In the rows, zero is written as 128.
M: rows in several groups, each row roughly a mix of its group's directions (one row in no group):
M (122 x 15):
[[182 133 153 104 124  73 115 143 113 125 163 133 143 140 159]
 [166 158  80 127 158 132  91 142  97 151 158 115 146 107 133]
 [ 97 140 120 123 128 163 109 121 113 162  86 150 145 165 177]
 [157  80 163  97  94 139 149 111 138 155  90 146 129 145 113]
 [ 90 121 129 136  88 147 103 181 149 136 169  95 128 111 135]
 [150 151 181 105 135 183 126 159 119 140 154 114 155 121 144]
 [120 119 181 127 152 102 114 100  98 110 115 155 111 181 136]
 [175 143 134  94 121 119 162 148 193 119 149 125 131 107 135]
 [114 130 146 178 113 127 104 169  79 132  98 118  94 136 145]
 [130  99 133 115 124 105 101 146  88 175 159 118 165  90 142]
 [133 168 103 120  98 146 117  99  92 171 110 155 104 103 151]
 [184 152 170 116 142 107 139 108 130 130  75 140 113 105 131]
 [130 138 116 175 139 122 144 133  78 111 139 100 186 153 129]
 [135 162 134 102 157  80 107 131 121 131 137 132 145 188 159]
 [112 153 109 134 136 153 140  94 152 127  75 160 133 168 162]
 [142 107 130 110  96 109 129 108 149 114 140 125  68  76 154]
 [149  95 144 155  88 127 138 178 109 124 176 127 150 116 150]
 [129 198 101 137 162 130 120 125  80 137 124 124 159 130 144]
 [118 128  97 148 169 166 157 141 143 124 172 140 133 103  84]
 [ 79  97  99 129  93 129 117 129 120 139 134 107 121  74  91]
 [155 103 103 128 162 143 132 128  91  87 140  89 152 147  90]
 [188  93 112 145 147 170 143 140 116 141 115 154 167 123 121]
 [179 158 178 148 132 110 132 148  95  99 130 140 120  93 128]
 [114 130 129 111 149  73 139 130 108 108 144 129 192 129 164]
 [155  94  86 105 148 112 113 112  97  83 143 110 120  99 101]
 [143 150 126 117 188  89 126 148 148 100 119  87 159 122 116]
 [157 168 152 124 184 122 149  82 140 119 122 150 124 160 122]
 [192 125 122 127 122 125 146  95  76 126  91 108 138 116 115]
 [181 130 158 146 138 108 116 158  81 122 135 145 136  82 124]
 [126  89 128 151 133  99 122 130  52 125 136 155 147 152 132]
 [113 116 111 199  85 152 137 128 100 123 159 108 120 134 132]
 [151  80  85 129 121  77 125 105  96 133 126 154 134 110 103]
 [151  96 150 162 110 135 122 124 153 101 124 132  63 104 100]
 [155 103 122  80  99 146 138 117 164 163 102  94  99 118 116]
 [134 136 115 105 161 147 111 123 135 167 118 164 186 114 165]
 [161 136 139 107 169  95 136 142 167 116 100  77 146 120 111]
 [150 161 158 108 106 103 157 112 141 157 103 115 127 106 184]
 [106 113 136 111 153 148 117 152 179  93 168 118  82 130 120]
 [154 127 157 163  98 109 162 129 114  84 132 103  84 130 102]
 [107 112 136 147 102 107 143 105 116 175 128 101 166 120 182]
 [121 121 110  78 140 191 126 131 160 127 145 129 133 162  98]
 [108 113 120 129 113 122  60 126  67 143 106 113 114 126 138]
 [128  72  92  98 116 165 134 114 123 166 141 123 161 154 118]
 [167 151 127 144 157 136 139 111 129 128  87 181 162 117 161]
 [ 84 112 128 111  86  75 125 105 113 134 156  91 105 131 122]
 [144 169 146 113 132 178 145 111 134 100  94 158 118 171 139]
 [ 81  92 136 162 136 169 141 112 109 114  92 150 107 141 103]
 [105 131 139  74 182 110 112 152 165 118 130 150 151 144 119]
 [ 97 140 128 176 114 159 127 136 110 137  97 122 148 181 164]
 [136 153 114 108 142 159 146 107 167  83 110 155 102 164 100]
 [123 131  99 161 162 107 127 149 120  92 152  73 163 132 112]
 [103 156 151 149 129 161 144 131  89 137 145 159 158 175 158]
 [130 152 166  80 129 150 130 115 138 157 106 183 105 135 152]
 [137 174  83 125 148 116 159 101 152 147 151 114 158 100 102]
 [108 143  94 129 187 148  99 149 114  97 155 126 138 146  92]
 [109 172 116 112 161 114 119 131 125  96 171 124 107 100 176]
 [ 91 166 120 144 142 145  75 154 120 147 157 100 135 160 147]
 [119 123 110  98  76 122 128  96 104 155 136 157 110  98 173]
 [ 98 100 114 112 104 165 127 182 177 119 127 118 107 108 123]
 [115 184 119 172 139 143 139 127 132 148 165 108 168 155 140]
 [111 132 140 183 170 106 112 152 123  81 144 146 148 139 103]
 [174 143 150 115 172  99 111 137 110 121 189 143 132 138 131]
 [106  75 127 150 147 173 126 136 102 110 124 154  98 108  92]
 [170 164 150  87 170  97 112 114 142 121 125 139 119 163 149]
 [ 78 140 113 108 119 147 148  95 184 130 129 105 124 167 138]
 [151  79 110 139 161 147 156 124  94 109 115 172 119 111  98]
 [ 62 124 115  98 109 124 140 132 185 125 108 113 113 126 107]
 [109 120 163 174  94 108 137 150 108 138 140  71 112 118 147]
 [114 138 127 136 165 110 129 152 125 126 212 134 147 138 108]
 [ 81  82 116  93 141 126 100 142 128 114 120 138  88 111  90]
 [105 107 128 142 128  88 125 134 142  76 179 123 110  97 158]
 [108 168 111 146  90 169 134 118 107 160 149 126  99 127 172]
 [128 122 141 103  95  61 144  86 112 121 161 113 126 106 122]
 [ 85 116 130 120 157 117  90 137  96 122 105 144 116 190 139]
 [137 116 115 114 148 209 135 148 160 135 130 125 145 158 112]
 [157 166 166 112 154 182 123 149 128 136 124 148 161 123 157]
 [123 187 179 148 148 146 125 161 154 112 129 112 121 111 153]
 [142 147  96 155  81 162 140 104  82 161 124 105 116 122 142]
 [122  92 123 187 115 187 149 139  98 123 123 140 130 111 118]
 [124 104 144 200 116 121 122 132 104 116 116 163 150 145  91]
 [ 84 123 165 152 148 140 155  85 129 111 103 151 113 165 107]
 [ 88 124 125 104 101  69 134  86 137 145 157 101 136 115 143]
 [165 120 147  99 134  81  91 119  86 125 108 142 123 156 160]
 [164 168 167 145  84 117 132 120 143 141 147  98 150 126 168]
 [158 129 155 111 128 186 131 116 117 150  94 159 104 157  98]
 [ 97 125 105 176  68 154 118 123 120 163 138 145 102 122 131]
 [ 69  97 116  98 147 131  97 154 132 115 101 140  97 160 119]
 [127 139 132 175  72 163 156 118 103 163 127 112 129 145 152]
 [145  98 154 128  91 182 138 115 126 156 103 154 101 155 102]
 [104 151  84 101 164 155 128 149 140 162 145 147 153  87 118]
 [103 178 124  87 163 157 110 125 175 114 122 153 126 144 131]
 [146 124  95  83 137 101 137  71 137 122 125 175 151 126 119]
 [165 120 104 102 162 157 130 114 142 145 122 173 182 119 133]
 [148 135 107 141  83 118 146 110 130 142 130  73 100  88 160]
 [158 118 137  87 131 121 125 108 102 161 150 148 186 100 149]
 [123 157 139 212 148 138 123 148 113 111 126 125 138 147 104]
 [114 154 177 112 119 114 137 137 181 165 103 154 123 129 160]
 [164 141 130  97 146 121 132 130 175 123 110  76  89  97 124]
 [ 75 120 134 174 118 179 102 117 100 135 102 117 112 135 121]
 [108 103  86 105 161 119  90 183 103 126 147 141 126 148 128]
 [ 57 153 139 134 111 106 121 137 152 138 159 102 145 163 131]
 [134 118  89 121 170 109 160 122 119 125 171 151 144 101  81]
 [149 131 138  74 154 160 130 138 168 154  95 109 122 151  97]
 [148 158 115 139 154  96 117 124 130  82  97 178  96 117 107]
 [127 162 105 120 164 169 136 107 172 133 132 117 110  91  90]
 [138 128 168 133 101  72 130 125  89 135 157 104 132  88 142]
 [126  82  92 130 122 106 127 138 139 112 156 106  99 122  65]
 [ 74 101 123 100 136 140 108 155 175 120 168 146 112 142 123]
 [154 147 102 174 150 162 136 146  96 138 125 137 162 164 159]
 [154 115 158  81 149 143 155 141 170 134 108  85 140 156 117]
 [142 166 148 140 173 108  97 110  89 135 156 134 139 172 142]
 [124 160 128  77 145  75 106 105 138 111 151 155 128  96 116]
 [138 130 138 125 150 127 109 124 102 143  85 187 159 149  86]
 [116 150  90 108 101 123 109 135 140 148  66 103 139 149 165]
 [ 65 130 116 151  69 122 124 127 127 150 125  91 148 119 130]
 [166 139 118 124 135 108 142  83 108 120  91 187 149 127 148]
 [127 146 136 159 101 165 107 147 135 144 179  91 130  83 125]
 [169 113 126 131 147 201 138 161 136 116 126 134 130 147  96]
 [116 144 104 114 177 137  89 169 167 115 139 143 115 109  94]
 [120  88 129 139  81  96 124 103  93 130 129 183 139 111 141]
 [171 121 169 167 115 170 144 166  91 122 122 111 123 133 128]
 [123 143 155 179 152 160 100 137  86 131 158 130 133 166 146]]
which group is each row in? (one row of each group first):
[129 122  92 110 120 153  92 172 128 134  77 120 120 151 168] -> N
[174 133 103 119 148 111 145  93 138  91 108 183 128 123 103] -> E
[117 132 162  96 115 109 136 133 166 178  89 158 156 142 141] -> X

[150 120 148 111 179 143 113 131 114 105 104 167 139 155  77] -> X
[106 102 110  79 114 109 124 135 181 128 155 102 104 101 148] -> X
[ 90 118 123 169  81 173 148 145 140 133  92 114 138 141 148] -> N
[143 142  97 110 157 146 121 102 134 129  86 192 150 144 142] -> E
[129 152 141 137 126  81 106 146 104  85 126 137  72 112 100] -> E
[165 136 142  87 114 120 149  89  81 141 105 154 140 119 163] -> X
[169  99 138 128  99 137 140 134  77  99 133 128  95 147  84] -> E
[147 182 156 126 156 101 123 114 104 132  94 174 138 113 149] -> X
[176 114 150 150 141 171 142 153 115 155 129 128 178 108 150] -> E
[135 125 125 177  76 150 137 148 113 145 161 103 157  94 139] -> N
[100  85  80 101 118 154 124 140 137 125 170  88 133 144 112] -> X
